In the data rows, 128 means zero.
What is the hidden score of each row? Scores go from 0 to 20, and 10 is about the middle. The score is a weighted sum of the row's numbers plus the product of two more (or one squared), each taken from its middle value.
[132 145 133 125 133 122 103 131 132 114 119 127 137 135 138 129 108 126
 115 144 132] ~ 11
[114 126 132 136 130 144 132 143 149 155 136 106 129 111 123 121 120 146
 132 149 134] ~ 6
[136 145 140 126 135 111 106 123 124 107 123 136 134 139 139 130 114 128
 113 143 132] ~ 12
[117 127 149 112 123 157 111 153 168 147 144  91 128 113 147 139 127 168
 136 158 170] ~ 11
[141 104 108  99 114 142 121 113 124 122 139 133 147 145 135 131 154 100
 126 125 119] ~ 11
[137 120 132 134 132 131 133 121 118 122 124 141 125 140 130 132 124 129
 128 117 127] ~ 10
[140 165 128 104 139  86  79 129 112  83 134 140 126 137 173 128 120 119
 121 131 133] ~ 11
[138  95 108 104 118 135 137 107 126 118 141 142 132 142 137 137 141 106
 133 111 127] ~ 10
[153  87 129 103 109 160 110 141 133 153  61 113 136 152 117 200 155 148
 153 165 143] ~ 11
[146 129 119 117 131 117 118 112 106 107 141 152 106 164 149 153 139 112
 115  99 136] ~ 11
[117 144 113 140 129 128 136 141 127 142  97 109 132 111 119 126 119 120
 119 136 110] ~ 9
[135 130 124 130 132 121 117 115 124 118 126 144 101 145 138 148 120 122
 125 115 128] ~ 9
[ 98  98 165 138 121 193 144 171 198 165 146  62 142  99 132 140 108 187
 164 187 182] ~ 11
[120 115 109 124 127 132 149 122 136 133 134 119 116 130 122 128 122 125
 135 119 125] ~ 10
[123 139 148 136 131 119 141 120 121 119 125 133 126 135 127 126 142 134
 130 122 148] ~ 17
[115 122 149 120 119 142 109 156 156 134 170  97 129 118 134 129 149 154
 124 145 165] ~ 12
[116 111  97 126 131 124 156 115 119 125 154 136 105 130 126 134 125 112
 125  93 120] ~ 6
[144 116 129 121 106 123 107 129 120 140 113 151 143 125 120 124 148 124
 142 130 103] ~ 10
[119 135 157 130 128 128 121 146 147 136 139 104 135 114 140 132 142 155
 142 149 158] ~ 13
[121 132 118 142 136 135 132 137 136 139 113 117 128 121 123 127 112 124
 121 142 113] ~ 6
[150 156 105 118 141  79 102 120  98  76 153 144  75 163 149 140 146  91
  92  88 119] ~ 17
[131 145 115 156 127 127 142 122 124 144  93 131 127  95 127 103 119 108
 124 129  74] ~ 5
[120 114 125 133 125 143 130 142 139 147 135 111 131 117 118 123 127 137
 130 138 127] ~ 7
[108 144  78 114 134  79 153 117  99  96 169 138 112 127 127 109 122  93
 117  72 112] ~ 10
[144 117 127 127 113 124 119 116 114 132 105 152 141 127 116 133 145 132
 143 122 114] ~ 12
[128 117 125 125 127 130 128 125 119 138 131 118 135 132 118 130 133 126
 127 132 120] ~ 8
[114 131 140 137 129 147 129 153 154 154 132  96 136  90 116 113 120 159
 144 157 138] ~ 7
[135 126 138 137 121 123 134 113 119 129 123 152 136 137 120 126 132 124
 136 113 129] ~ 13
[131 138 126 127 138 123 124 138 124 132 124 120 138 126 125 127 121 126
 123 137 122] ~ 8
[125 143 113 142 133 130 131 138 125 138  94 112 136 117 124 121 102 116
 104 141 107] ~ 9
[114 114 131 116 129 160 136 149 163 158 143  86 121 118 128 131 112 149
 134 154 148] ~ 6
[120 132 143 118 124 135 112 145 140 144 151 101 136 121 128 126 146 155
 130 138 153] ~ 12
[153 176 191 137 145  81  63 125 112  45 123 174 138 149 189 132 111 130
 117 157 152] ~ 17
[137 159 148 122 136 104 110 126 111 102 132 122 138 134 180 135 157 125
 125 137 152] ~ 16
[147 123 123 110 133 122 114 109 102 106 137 141 113 165 159 138 145 110
 111 106 142] ~ 11
[126 128 109 111 130 115 132 127 129 135 121 123 127 140 124 141 138 117
 130 121 134] ~ 11
[128 116 129 135 128 124 151 123 128 109 148 151 100 126 130 132 118 131
 138 117 127] ~ 8
[114  99  90 121 134 114 193 113 115 121 131 143  59 139 106 155 124 150
 175  82 144] ~ 10
[123 122 130 125 120 137 103 156 146 148 162 109 166 104 103 108 146 140
 135 149 121] ~ 7
[ 98 102 173 147 112 192 141 172 200 156 134  71 156  89 135 139  98 191
 173 194 168] ~ 13
[157 136 128  98 136 112  99 110  90  99 153 105 101 191 179 130 170  93
  88 102 149] ~ 16
[102 155  72 133 120 109 126 163 128 166  52  49 121  97 112 134 132 104
 116 152 126] ~ 14
[123 125 141 136 126 130 125 127 133 121 135 139 129 128 127 120 133 135
 132 134 134] ~ 12
[122 118 122 114 118 138 112 138 141 138 163 118 145 121 121 121 135 126
 127 130 129] ~ 7
[168  38  99  29  93 205 132  80 130 151 104 128 138 218 164 221 152 110
 151 132 153] ~ 11
[137 144 148 138 133 128 125 115 127 123 118 144 121 118 119  97  94 121
 104 137 109] ~ 9
[144 109 130 119 128 135 130 103 107 112 131 151 113 174 145 157 128 112
 128 100 139] ~ 11
[106 158  67 108 134  78 149 109  92  78 200 143 143 120 127  82 130  51
  84  56  79] ~ 11
[140  92 105  86 111 136 134  99 121 113 136 143 128 159 138 158 141 107
 139 114 133] ~ 11
[129 140 129 138 142 124 134 134 130 127 111 133 134 127 118 124 107 125
 116 129 115] ~ 10
[ 90 133  82 135 140  92 183 118 106 106 173 129  92 112 106 115 115 102
 114  64 105] ~ 11
[148 175 125 164 107  61  81 125  85 115  82 194 144  96 118 106 158 117
 129 112  52] ~ 9
[114 140 109 137 126 144 143 152 144 164 100  83 140  90 119 100 115 123
 121 163 113] ~ 9
[133 144 109 154 133 118 138 122 111 132  84 150 126 117 119 130 118 110
 128 124  82] ~ 5
[119 133 134 134 128 130 120 152 138 148 137 117 138 118 114 123 139 144
 133 141 137] ~ 8
[123 137 138 141 120 113 113 149 137 140 145 126 136 106 102 113 137 150
 138 133 127] ~ 9
[140 146 182 129 148 120 110 113 130  92 156 173 121 142 106  84  92 128
  98 126 138] ~ 11
[122 105 115 117 117 146 133 138 141 143 149 109 137 122 112 124 121 129
 124 123 126] ~ 9
[131 137 119 134 115 113  94 146 122 142  89 107 138 111 101 143 150 122
 129 140 102] ~ 9
[141 119 114 137 134 123 163 115 115 136  68 143  95 124 127 152 117 137
 163 125 128] ~ 10
[146  82 131  89 117 167 139  99 133 138 108 145 127 171 137 177 136 135
 153 125 155] ~ 12
[139 122 111 108 133 113 126 109 107 113 140 148 115 153 149 140 143 112
 113  97 118] ~ 9
[132 128 139 133 132 129 149 114 105 127 117 150 132 142 123 129 136 121
 129 105 129] ~ 12
[127 141 137 136 132 123 124 140 127 132 129 120 129 122 125 122 126 141
 127 137 134] ~ 10
[136 126 126 132 133 129 137 118 122 134 114 137 136 140 128 145 126 129
 129 115 123] ~ 13
[132 138 134 127 140 125 124 131 119 131 122 124 135 134 137 131 133 123
 123 129 127] ~ 9
[128 147 114 149 128 119 141 122 111 132  83 138 121 122 116 126 110 109
 120 119  91] ~ 9
[135 125 142 125 127 124 120 126 125 124 144 121 111 150 157 133 145 132
 119 123 157] ~ 12
[130 100 101 117 111 152 134 128 146 150 129 122 129 119 110 125 124 129
 145 127 104] ~ 7
[133 125 121 129 137 127 121 118 124 120 127 143 109 151 131 148 120 126
 124 117 129] ~ 8
[126 121 121 130 121 140 138 137 141 148 131 110 124 117 116 131 120 137
 129 135 123] ~ 9
[106 145 165 166 118 121 119 152 148 113 143 122 128 103 143 128 154 165
 154 149 174] ~ 17
[123 120 109 116 129 131 141 130 124 129 147 118 125 133 125 126 125 114
 120 113 127] ~ 8
[130 155 126 159 137 104 131 136 100 124 104 152 136 120 100 126 136 120
 114 110  98] ~ 10
[144  91 132 103 113 158 121 114 123 145 107 126 155 157 130 161 153 121
 142 136 135] ~ 12
[132 138 115 154 139 120 143 116 111 128  84 148 129 133 116 131 105 111
 120 109  86] ~ 10
[133 121 119 130 129 130 141 117 121 127 106 156 108 145 120 154 114 135
 135 106 128] ~ 10
[146 112  48  21 103 125 116  68  79  86 231 129 185 182 103  70 141   0
  25  27  24] ~ 17
[136 139 120 142 139 123 127 133 118 132 111 123 134 128 116 130 118 123
 118 129 118] ~ 10
[131 133 121 138 134 128 131 127 131 124 117 139 120 135 129 139 109 125
 123 131 115] ~ 8
[121 144 152 156 133 119 129 139 144 124 132 132 126 101 116  99 123 148
 130 145 131] ~ 12
[140 169 166 133 149  85  93 120 104  65 126 158 131 149 183 138 132 127
 115 144 151] ~ 16
[146 127 101  98 126 112 115 108 107  93 155 151 133 168 162 135 153  80
  97  95 113] ~ 11
[128 149 119 145 116 108 102 157 124 145 100 104 147  99  98 129 146 123
 122 140  95] ~ 10
[135 120 125 131 132 136 148 105 121 116 116 168 119 150 124 148 113 122
 131  98 115] ~ 11
[126 120 139 133 125 132 122 125 131 131 140 127 123 136 136 131 126 127
 130 125 136] ~ 8
[132 100 114 113 124 117 160 113 118 131 109 143  72 144 116 162 118 155
 184 111 162] ~ 9
[132 107 116 121 124 134 131 117 130 138 123 130 123 129 117 136 130 129
 138 121 126] ~ 8
[129 124 122 137 128 129 134 134 128 139 121 124 130 117 114 126 130 129
 133 127 113] ~ 8
[158 178 191 147 131  92  63 138 117  52 103 163 148 128 213 138 113 132
 132 174 151] ~ 17
[125 142 153 156 133 114 129 130 130 125 126 140 126 109 113 100 121 137
 129 132 127] ~ 11
[127 139 109 150 124 107 120 137 114 131  62 125 107 122 114 147 128 116
 132 137 106] ~ 8
[135 160 157 139 149 103 126 122 104  94 126 140 123 147 160 131 137 128
 123 135 156] ~ 15
[144 112 124 124 132 127 125 113 115 111 130 146 109 160 140 148 123 120
 126 108 133] ~ 10
[129 173 138 167 116  66  91 139 108 115 121 173 132  88  93  95 137 130
 125 116  86] ~ 8
[125 100  80 103 125 114 158  91 113 105 150 153 106 154 125 143 135  96
 130  78 120] ~ 11
[127 126 103 127 133 113 160 123 122 128 105 129  88 133 116 148 111 135
 150 115 139] ~ 12
[139  79 108  84 119 139 149 103 122 118 126 150 109 159 134 161 143 129
 156 111 149] ~ 11
[146 107 127 105 128 133 138  98 112 122 133 144 138 167 153 155 145 111
 125 114 139] ~ 12
[117 129 133 136 124 128 121 143 142 146 136 115 134 117 117 122 130 142
 129 141 131] ~ 9
[122 151 156 151 141 110 136 130 115 114 124 130 120 129 138 122 139 137
 127 124 146] ~ 15
[128 118  99 102 122 125 128 114 113 117 144 134 139 139 135 139 141 100
 119 105 122] ~ 9
[135 137 139 133 138 121 124 126 126 109 126 146 122 137 126 131 104 129
 120 130 122] ~ 10
[124 154 137 154 124  97  98 166 129 143 127 114 150  81  85 109 151 144
 129 136  98] ~ 9
[127 118 111 116 124 129 128 128 132 130 144 121 144 132 133 133 144 116
 122 122 125] ~ 10
[108 105 103 129 124 147 155 134 145 145 146 104 113 119 109 127 112 129
 127 115 125] ~ 8
[114 130 139 136 116 134 112 154 153 149 148 117 129 107 107 112 123 158
 138 143 133] ~ 9
[156  76 131  89 104 163 124  83 138 129 121 165 136 164 139 142 149 125
 155 128 141] ~ 18
[114 128 145 141 129 141 117 154 150 147 134 105 125 110 122 117 118 157
 144 149 147] ~ 7
[119 132 106 122 126 132 137 146 129 156 112  89 137 104 120 125 126 126
 125 138 123] ~ 9
[131 140 162 144 143 113 131 115 112  86 130 161 116 149 161 121 128 125
 130 129 161] ~ 14
[126 129 124 136 128 132 127 138 133 152 116 126 130 116 119 121 117 133
 128 132 113] ~ 5
[136 170 190 153 166  87 127 113  98  43 135 177 109 168 187 126 136 123
 114 143 184] ~ 17
[127 119 134 138 133 128 120 122 131 126 139 131 106 143 137 138 124 133
 123 124 131] ~ 7
[123 130 125 127 124 124 124 142 133 141 128 118 136 112 112 127 132 131
 120 137 116] ~ 8
[187  25 125  36  85 210 125  82 168 146  89 143 113 188 163 199 162 157
 200 158 178] ~ 18
[128 119 117 130 124 124 141 123 121 134  82 132 102 135 113 160 116 134
 151 126 133] ~ 10
[121 122 140 134 122 132 125 130 135 123 142 133 129 128 131 126 131 129
 129 129 138] ~ 11
[124 133 130 128 138 131 128 132 134 138 121 117 131 125 129 126 116 135
 125 137 126] ~ 9
[134 135 140 141 136 126 130 123 130 132 118 138 128 107 114  99 118 129
 117 134 107] ~ 8
[121 129 124 134 130 151 137 140 142 145 111  98 134 108 133 122 105 127
 128 158 116] ~ 6
[116 134 155 139 117 143 107 150 157 132 143 102 111 124 149 134 134 154
 137 151 170] ~ 12
[119 146 163 141 129 130 108 151 150 115 128 111 140 111 181 142 146 155
 158 166 179] ~ 13
[129 133 133 142 133 144 130 141 143 143 122 112 128 109 122 123 116 135
 129 148 125] ~ 7
[140 101 113 109 118 143 123 122 144 133 125 135 137 137 117 135 131 120
 140 125 113] ~ 9
[142 121  80  51 112 126 120  91  88 106 185 134 191 159 147 105 157  26
  76  74  60] ~ 10
[133 158 166 139 131 114 102 141 136  96 127 122 128 123 186 144 142 138
 139 151 162] ~ 17
[118 150 154 161 129 117 125 133 138 127 124 144 121  95 106  91 118 137
 128 140 109] ~ 9
[129 124 120 136 127 134 140 130 128 139 118 121 127 118 115 134 125 126
 132 134 118] ~ 8
[124 126 120 147 121 137 126 144 144 157 116 114 133  95  97 107 124 145
 137 134  97] ~ 7
[125 143 140 142 137 122 127 141 116 132 124 129 132 115 119 122 132 129
 122 128 123] ~ 7
[146 131  64  51 118 114 117  81  79  96 187 141 186 163 151  98 161  14
  68  63  58] ~ 10
[119 136 126 149 133 123 140 126 116 132  95 136 124 141 102 136 116 113
 114 116 112] ~ 11
[112 130 148 154 128 152 134 148 159 151 121 102 146  90 121 106 102 148
 132 170 122] ~ 8
[147 124 136 135 134 124 139 112 115 130  98 161 116 125 118 109 117 131
 125 119 108] ~ 9
[142 106 138 136 135 145 149  96 117 124 118 194 126 154 119 134 100 132
 147 102 111] ~ 5
[124 133 125 131 127 131 125 134 131 134 123 115 127 124 127 126 120 129
 125 139 123] ~ 8
[137 123 124 128 114 122 119 122 121 135 107 138 136 123 120 132 144 128
 132 128 106] ~ 11
[130 134 115 148 133 119 140 126 123 138  98 136 131 121 115 118 122 123
 121 123  97] ~ 10
[133 149 111 153 130 116 136 120 113 122  80 151 128 124 107 130 109 105
 120 116  76] ~ 10
[129 137 123 145 134 124 134 129 123 125 107 129 126 126 114 122 114 116
 116 131 106] ~ 9
[123 108 130 117 111 144 110 145 157 147 176 113 155 128 105 116 136 135
 121 133 129] ~ 12
[111 128 133 143 128 139 125 147 152 125 151  98 120 115 143 135 110 133
 128 142 139] ~ 9
[131 157 126 161 127  96 115 140 104 130 115 154 136 105 111 116 136 128
 120 117  91] ~ 6
[118 126 131 130 121 135 129 133 142 124 138 124 134 115 129 117 121 128
 131 140 130] ~ 11
[125 119 115 122 122 128 129 129 132 138 134 123 129 131 124 131 132 130
 133 128 123] ~ 9
[134 146 127 147 121 102 113 137 104 129 112 159 141 115 111 116 141 125
 129 124  95] ~ 7
[113 142 162 150 110 108  97 160 151 142 159 128 144  97  90 102 136 179
 145 134 145] ~ 16
